Each row is where one point has got to under a steady rotation. How many steps took it there?
The counts run from 0 to 383.
[122 121  89  85 118 133 140 114 148 104 178 209 107 192 126 153 108 120
 118 106  93 128 122 145  94 116 117 134 131 141 110 131 139 172 125 135
 116 121  98 141 162 144 113 167 134  83 145 123 183 118 154 112]
342
[121 129 131 133 150 118 173 111 156 117 176 166 154 119 157 166  91 131
 155 112 135  97 100 119 124 141 149  79 128 131  82 159 189 117 146 102
 165 132 111 147 162 112 109 144 167 111 129 153 175  96 127 128]
209
[147 154  84 104 154 106 157 142 159 128 175 160 149 186 111 110  95  97
 130 110 133 134 119  79 152  98 121 111 178 143 110 138 147 151 147 107
 119 150 104 130 108 119 156 189 163 119 125 158 175 141 112 133]
91
[133 121 101 123 120 132 180 144 175  99 165 163 143 145 115 152 114 100
 169 103 121 152 135 119  91 122 144  97 160 146 100 105 115 147 141 138
 113 173  83 105 115 107 152 166 185 140 136 158 177 123  93  89]
249
[114 135 121 135 145 111 158 119 170 130 161 169 145 155 127 157 101 116
 159 116 141 101 133 135  97 122 118  67 155 130  87 120 148 135 159 111
 117 126 126 118 129 129 126 158 198 126 157 188 171 152  95 117]
292
[106 129 110 127 109 152 135  96 168 103 149 190 104 197  92 121 133 104
 150 115 107 140  92 146 130 124 115 122 154 146 127  66 132 135 125 165
 124 124  89  88 134 126 146 165 122 156 134 123 185 151  90 121]
109
[128 135 111 105 124 124 158 128 161 111 163 174 119 206 118 139 123 117
 129 105 128 130 119 133 145 103 128 113 171 122  94 100 142 153 149 139
  95 146 101 134 138 104 134 198 118 114 146 156 197 156 105 125]
258
[158 128  98 105 132 140 141  93 142 129 192 176 110 189 105 120  79 102
 144 131  78 119 111 118 109 133 128 121 154 156 116 153 153 132  99 136
 138 122 100 118 151 160 133 179 157 112  99 127 166 104 134 163]
264
[116 128  85 144 141 133 142 136 184 103 151 172 150 147  89 113 102  93
 150 116 121 153  80  91  96 129 118 122 165 160 124 115 140 126 135 139
 146 121  87  91  95 119 163 159 181 154 113 131 149 154 111  96]
239
[ 91 124 107 138 136 124 122 103 171 102 136 189 140 166 110 147 104 114
 160 106 130 133  75 100  90 140 147 102 155 158 102 131 183  89 151 128
 149 101  91 146 125 128  97 168 119 147 132 126 186 144 126 126]
36
[128 147 112 109 125 135 127 108 136 113 188 159 117 203 108 124 120 112
 149 103 115 114  93 112 189 126 135 121 155 148 115 101 150 147 120 144
 114 133 105 123 138 129 165 198 123 118  90 138 176 140  92 141]
22
[118 121 105 116 117 154 185 126 184  79 170 179 128 147 133 146 133 135
 147 108 134 124 110 120 156 156 126 104 134 128 108 101 114 170 134 137
 174 148 100 138 157 101 121 129 158 155 142 138 205  83 115 132]
41
[116 138  94 123 147 125 160 108 177 119 193 181 151 162 120 148  90 113
 155 121 134 127 125  98 123 146 109  74 142 140 117 136 125 149 129 109
 153 125 115 151 131 154 108 123 217 144 139 152 179  98 116 153]
125
[144 138 129 102 131 127 202 137 167  99 160 168 127 144 160 163 122 140
 117 100 127  90 125 136 153 147  96 100 129 117  93 120 142 181 144 139
 156 129 103 107 163  87 136 146 185 112 144 154 172 106 135 105]
295
[ 98 132 106 122 139 102 137 148 157  78 180 159 144 169 146 156 139 154
 138  77 136 124  70  87 157 141 149 115 112 149  96 150 173 142 128 121
 150 101  87 178 139  96 111 161 147 138 109 146 178 114 145 119]
244
[124 119 132 117 130 107 148 131 149 137 188 159 129 183 140 172 100 121
 136 106  97 134 127 128  90 117 133  96 141 134  75 159 174 137 119 120
 104 116  90 151 141 149 127 186 151  91 149 167 178 137 142 105]
176
[107 107 127 131 106 134 114 108 152 105 178 167 103 202 113 159 121 123
 169 112  79 125  95 158 100 142 122  92 126 156  98 111 148 124  92 152
 100  91 106 137 142 156 131 178 150 128 128 138 171 155 123 126]
107
[128 126  95  95 119 132 143 111 157 114 187 181 112 193 111 129 110  94
 134 116 101 141 128 129 112 107 102 126 154 151 125 111 132 185 122 135
 104 136 103 112 139 156 153 180 145  96 128 138 177 151 132  94]
99
[149 120 113 101 119 120 172 145 169  70 167 162 143 134 156 159 116 138
 155  88 126 121 100 126 114 147 157 134 113 143  79 132 148 128 151 147
 131 150  73 121 135  80 112 171 161 120 114 137 149 120 108  92]
86
[135 132  98 116 136 128 194 154 178 108 170 150 148 151 143 135 122 107
 121  99 133 148 129  90 168 121 132 129 162 142 103 130 134 186 148 124
 154 158  83 135 136  88 140 162 146 123 121 147 196  81 125  95]
251
[150 137  92  96 139 126 170 150 155 106 176 170 145 151 144 134 110 124
 115  96 124 115 113  87 148 129 115 135 126 154 105 169 153 176 131 123
 165 136  85 142 140 109 130 160 170 105 115 141 172  87 154 106]
8
[121 134 117 114 143 140 153 103 141 131 193 158 135 183 127 136 103 106
 149 123 110 125 112 138 172 108 121  93 172 119 116 107 158 175 111 124
 130 138 126 122 174 146 173 166 155 101 119 146 203 115  92 130]
346
[ 86 138 110 132 135 149 133  87 146  86 179 177 152 160 137 150 137 136
 169 104 136 117  79 131 187 141 146 103 127 133 129  88 155 135 126 144
 166 123 114 146 164 132 139 133 152 145  96 125 193 109  82 142]
277
[106 154 123 145 149 122 105 102 149  95 153 173 141 162 105 132 109 110
 168 107 129 111  81 112 130 121 118 104 159 153 114  99 174 105 146 149
 118  99 106 105 110 124 153 188 155 145 105 151 144 201  87 120]
152
[101 114 114 132 127 141 176 114 199  94 152 173 135 162 104 139 119 123
 143 127 133 114 113 116 127 147  92  80 147 138 116 101 106 159 135 135
 168 121  98 108 136 111 124 127 192 172 143 154 190 107 111 124]
284
[ 76 131 130 152 151 107 108 112 153 114 170 160 141 154 138 153 130 141
 128 115 107 104  71 100 133 136 105  97 122 159 106 141 203 147 118 132
 162  75 110 144 148 137 149 146 160 109 117 139 181 146 148  93]
70
[ 85 122 150 161 131 123 139 137 170  83 156 151 152 141 135 152 140 134
 150  98 118 121  87 135 130 122 112  88 133 143 107  89 158 152 133 146
 142 108  94  96 134 107 176 145 167 149 124 161 176 157  88  68]
154
[ 93 128 113 147 145 104 146 158 165  91 143 155 158 154 144 151 142 141
 133  75 155 132  83 100 155 125 151 106 141 134 100 127 171 146 162 126
 140 130  96 151 131  77 135 171 141 124 136 161 189 138 116  81]
164
[147 165 103 102 153 129 141 102 139 127 174 175 138 183 115 124  99 103
 143 122 146  91 103 113 143 108 115 118 169 132 109 113 168 136 164 123
 116 132 129 105 122 125 151 193 162  91 116 156 145 183  90 128]
301
[158 130  95  89 119 143 158  98 158 106 194 198 118 143 138 156  82 119
 138 123 105  94 126 142  86 152 120 123 108 145  98 155 143 149 123 135
 157 124 106 120 167 150 111 157 182 101 125 131 140  95 144 131]
53
[106 133 121 137 117 127 141 130 177  76 167 152 137 171 118 144 137 134
 168 103 123 105 111 126 137 153 103  84 105 149 104  84 114 157 115 174
 139 101 101 107 125 115 154 148 196 169 124 150 150 158 106  99]
74
[114 122 104 123 120  99 126 132 161  83 177 169 146 158 126 161 106 128
 175  93 145 124 113 117  89 140 137  92 109 146  84 136 146 121 148 126
  90 107 109 148  97 115 117 170 197 129 151 156 159 171 119 102]
2
[153 141 108 114 124 147 127 103 148 120 196 166 113 196  95 119  92  99
 173 119  92 125 106 107 161 130 143 113 155 155 110 116 144 132 106 147
 111 126  96 105 128 139 159 191 148 123  79 136 147 134  96 154]
21
[153 152 125 117 148 134 178 102 154 124 206 163 129 157 134 144  95 118
 143 135 125  95 137 130 163 130 105  81 149 118 110 122 133 171 132 131
 142 147 116 103 161 141 158 161 200 105 118 155 164 101  85 134]
136
